Each row has a name. After each piece below comes the name of the row it's from. Each question is about the rows just above it. Some pieces are copies with a little noise.

[124 147 104 187 158 111 168  84 115  89 100 120 163 121 120 172 122] = U
[172 140  88 183 100  77 124 128  79 106  94 164 195 162 181 120 162] = L
[110 140 104  95 155 110 154 124 113  89 101 114  97 114 108 159 113] = Z
[110 128 146  80 167 172 142 145 175 126 143 112  94 112 111 144 113] = E
which: [110 127 147  81 165 171 141 144 176 126 145 113  94 113 112 143 113] | E
which: [174 139  87 183 101  77 122 128  79 107  95 165 195 163 180 120 163] | L

[152 135 153 115 141 120 140 138 118 105  90 106 151  98 121  95 186 125
 136  77 106 100 110 123 143 101 117  97 116 147 100 117 176 154 102  75
  88] : J
[124 137 107 142 108 111 126 148 146 171 194 116 123  78 148 128  81 128
 146 151  96 190 167 120 100  88 165 145 163 113 104 145 103 106 174 182
 127] : B
[123 117 141 118 148 151 130  99 115  84  64 146 125 180 105 137 159 126
 105 119 164  67  89 130 149 172  82 120  89 136 156 113 142 140  82  85
 138] : V
[152 197 131 119 148 129 184 120 130 190 192 104 150  78 152  99 148 102
 191 118  95 175 147  83 117  93 153 125 181 126  88 146 162 126 171 144
 121] : Y
which: [152 136 153 114 138 119 141 137 119 105  89 107 149  98 121  96 186 124
 137  77 105  99 108 123 142 100 116  96 116 146  99 118 175 154 102  75
  90] | J
which: [122 137 107 142 109 109 126 149 147 172 195 114 123  77 149 129  80 130
 144 151  96 190 167 118 101  87 167 146 163 113 104 143 102 107 174 183
 128] | B
which: [151 197 131 120 146 129 183 120 131 190 192 104 151  79 152 101 148 101
 190 117  95 174 146  83 116  94 153 124 180 126  88 146 161 126 169 145
 121] | Y

[117 110 123 162 123 144 143 109 113 106 121 129 150 135 120 140 137 132
  97 141 159 122 152 108 129 117 120 162 133 160 148 145 131 159 151] -> T
[133 103 130 154 139 176 163  65 111  90 108 105 145 145 128 126 133 113
 116 143 128 115 159 115 134 116 115 168 133 166 106 142 139 126 184] -> Q
[112 108 140 144 108 109 118 125 124 120 128 137 119 122 109 139 115 128
 112 140 140 136 137 107 123 122 119 104 117 129 145 103 109 152 128] -> S
[126 143 141 126 114  95 111 189 149 169 149 153 101 116 131 142 119 143
 146 132 136 150 122 137 123 140 138  86 118 110 149  96 108 146 109] -> C
[113 120 125 163 101 111 151 142 127 139 134 129 104 121 143 156 134 147
 106 144 162 127 159 117 122 129 134 126 123 151 142 101  97 175 163] -> F
[141 119 129 148 136 170 166  90 120 114 118 106 128 142 144 129 137 121
 132 141 125 120 158 129 133 126 125 156 131 159 101 129 129 121 186] -> A
which: [133 105 131 153 139 177 163  67 110  92 109 105 145 145 127 126 133 114
 116 143 128 115 158 115 134 116 114 169 133 165 105 141 139 126 184] | Q
which: [110 119 125 163  99 109 150 142 129 135 134 131 103 121 141 154 133 149
 109 145 163 129 156 120 122 128 133 126 123 151 142  99 100 176 165] | F

[133 189 185  79] : M
[145 105 131 106] : R
[114 147  93 161] : X
[126 166  86  94] : P
[175 172  75  80] : G
[ 99 155 156 101] : W
[183 102 162  89] : H
[152  71 154 143] : K
[154  96  86 132] : N
[ 81 143 166 120] : D
which: [ 82 142 166 119] | D
which: [ 99 155 156 100] | W
which: [174 172  76  79] | G

[168 135  89 136] -> fafom
[167 175  95 131] -> bufu
[177 144  75 132] -> malak
[169 154  85 131] -> gubu
[100 138 164 110] -> molu
[109 116 170 119] -> lut
[ 99 139 165 110] -> bamem
[104 134 164 108] -> Nevuv
[ 94 138 185 138] -> guto
[102 138 162 110] -> Pazem
which: [169 137  88 137] | fafom
which: [167 176  95 131] | bufu
which: [102 138 162 110] | Pazem

[156 198 139 166 132] = Lep
[139 122  88 138  96] = Zagas
[115 115 133 105 139] = Gobat
[123 117 130 116 128] = vita
[106  88 132  95 151] = topa
[156 198 139 169 139] = fuz
[120 119 145 118 151] = puf
[106  88 144  95 151] = kabas
[134 114 131 141 111] = nafo
[146 188 156 153 163] = Bop
[112 108 135 100 141] = Pup
which: [105  90 132  95 154] | topa
which: [137 114 131 142 111] | nafo
which: [124 117 131 115 128] | vita

